(in the rows, 128 means zero)
The rows of M fall into 3 groups, and each row is roughly a mix of its group's hidden directions; some rows fit no group.
M:
[[152 118 164 176 156 129 145 134 147  90]
 [ 84 110  94  99 147  84 124 107 112 123]
 [102 102 100 125 164 101 136  79 113 111]
 [138 116  99 143 143 141 125 181  80 109]
 [182 123 122 147 154 120 125 173  98 114]
 [181 147 146 176 106 130 113 118 114 109]
 [188 141 114 132 122 132 179 140 129 149]
 [ 97 145 163 112 137 159 156 113 176 136]
 [155 134 150 117 159 178 114  98 153 101]
 [130 167 128 115 114  68 126 109  92 133]
 [178 173  97 143 132 105 118 141 108 112]
 [138 120 113  97 135  70 125 147  86 111]
 [104  96  70 108 143 120 159 136 144 146]
 [154 133 108 122 155 128  69 115 102 160]
 [170 136  92 100 132 108 115 146  88 157]
 [133 146  95 162 138 100 100  88 162 117]
 [195 149 142 165 113 138 119 117 132 114]
 [180 153 161 134 132 174 125 121 151 121]
 [ 77 111 113 101 114  78 135 125 116 150]
 [ 84 134 150  91 112 100  99 163 141 136]
 [123  93 122  97 148  77 112  93 107 133]
 [137 135 110 115 137 137  69 168 100 153]
 [ 78 133 140 142 119 175  88 134 149 131]
 [186 117 134 154 121 111 156 161  99 133]
 [ 51 134 130 155 128 111 115 118 128 126]
 [ 81  89 131  85 113 100 138 109 136 138]
 [159 125 145  84 121  93 146 125  85 153]
 [133 187 112 135  90 155 157 150 130 125]
 [ 91 118 120 101 101  73 133 138 101 147]
 [125 150 182 139 136 177 121 121 147  99]
 [ 77 137 171 123 135 145 125  96 163 133]
 [130 128 119 153 153 188 121 141 141  85]
 [190 166 151 133 131 100 132 110 116 137]
 [164 128  98  96 124 129 118 150 110 184]
 [172 142 116 152 118 158 175 161 127 127]
 [108 148 105 161 108 114  82 167 148 138]
 [170 127 137 172 134 160 130  95 140  94]
 [112 126 174 160 144 126 130  92 169 103]
 [128  96 123 134 142  67 158 130  93 135]
 [144 138  97 119 121  97 172 120 111 178]
 [ 89  96 144 124 142 116 173 159 108 100]
 [133 145 125 165 132 183 131 159 130  90]
 [ 92 129  94 117 153 123 139 162  79 108]
 [135 123  96 141 166 167 161 151 140  93]
 [129 146 162 136  77 116 105 167 116 155]
 [ 70 147 147 129 121 155 141 124 172 141]
 [120 126 107 145 152 109 122 145  81  74]
 [102  93  88  97 163 104 134 137 101 136]
 [ 84 132  86 134 118 119  93 164 124 156]
 [125 139 123 109 124  73 138 151  94  85]
 [125 101 111 164 161 165 133  99 142  90]
 [168 126 146 160 130 186 116 142 138 109]
 [149  86 117  94 154  98 144 101  97 142]
 [199 136 149 104 125 125 151 110 117 136]
 [195 149 148 113 119 110 144 105 107 132]
 [169 113 118 143 121 115 154 176  89 113]
 [189 131 122 114 116  96 117 152 103 155]
 [ 58 111 128 161 141 114 120 107 138 136]
 [115  82 146 140 124 153 172 106 165 135]
 [186 140 173 117 110 139 152 107 118 130]
 [197 115 146 103 135 138 156 117 110 134]
 [ 74 102 130 106 131  98 101  99 114 105]
 [ 98  57 129 132 136 113 111 120 105 123]
 [ 89 152 141 149  95 104  95 115 164 143]
 [ 94 145 132  92 106  85 120 152 114 163]
 [152 154 177 146 120 176 128 126 157 130]
 [111  99 141 139 131 160 134  76 165 154]
 [ 99 142 124 136 137 184 121 116 179 129]
 [117 127 117  72 114  85 127 105 126 164]
 [ 70 131 135 133 151 158 111  99 158 111]
 [180 138 112 146  95 144  93 156 106 126]
 [ 99 171 124 164 119 106 112  88 143 103]
 [171 115 116 101 137  78 159 111 113 144]
 [127 125 169  80 121 119 161  88 129 147]
 [ 92 144 127  81 115  82  98 117 120 136]
 [ 95 185 128 141 130 143 125 149 121  83]
 [137 147 108  84 112  76 149 103 112 140]
 [ 95 163 129 154  95 119  92 153 160 139]
 [131 143 127  95  92  97  95 102 131 171]
 [180 149 108 133 116 135 183 119 128 145]
 [100 130 142  95 108 123 132  94 168 172]
 [ 84 135 157 132 129 150  79 120 163 142]
 [171 128 116 170 148 163 131 114 130  88]
 [162 111 115 124 121  83 104 131  74 118]
 [ 82 116 171 145 127 150 116 124 174 120]
 [181 132 165 165 105 152 129 146 130 144]
 [122 133 156 119 122 171 159 165  87 108]
 [ 71  98  97 103 163 126 140 132 117 123]
 [115 155  81  99 161 127 149 136 124  87]
 [162 112 108 116 157  86 108 130  82 121]
 [ 90 164 138 155  98 138 103 142 171 129]
 [121 158 113 151 128 168  81 162 106 116]
 [136 113 159 131 123 187 156 157 155 120]
 [ 62 119 103  98 134  99 129 111 134 136]
 [149 157 167 148  94 155 121 121 174 132]
 [ 90 105  91 121 174 111 158 121 127 106]
 [128  95 137 156 124 172 173 111 159 131]
 [111 157 155 153 118 184 130 139 166 126]
 [176 109  97 113 150  97 128 127  84 137]]
Here is one row of each group, with its name. Which group are the others in?
[ 69 111 132 107 107  92 136 123 132 162] : P
[180 174 156 111 111 123 151 117 111 124] : D
[108 127 128  86  93 107 171 114 152 156] : T

[133  80 129 128 142 120 158  69 139 137] : T
[ 69 164 138 135 101  93 111 119 130 132] : D
[ 72 152 109 113 117 102 109 162 139 148] : D
[168 144 128 174 109 154 103 167 134 118] : D
[142 149 152 137 114 155 127 103 194 132] : D
[145 145 123 152 104 114 104 182  85 129] : D
[183 117 120 121 157 151 147  93 158 119] : D
[162 152 166 144 135 180 114 120 146 106] : P
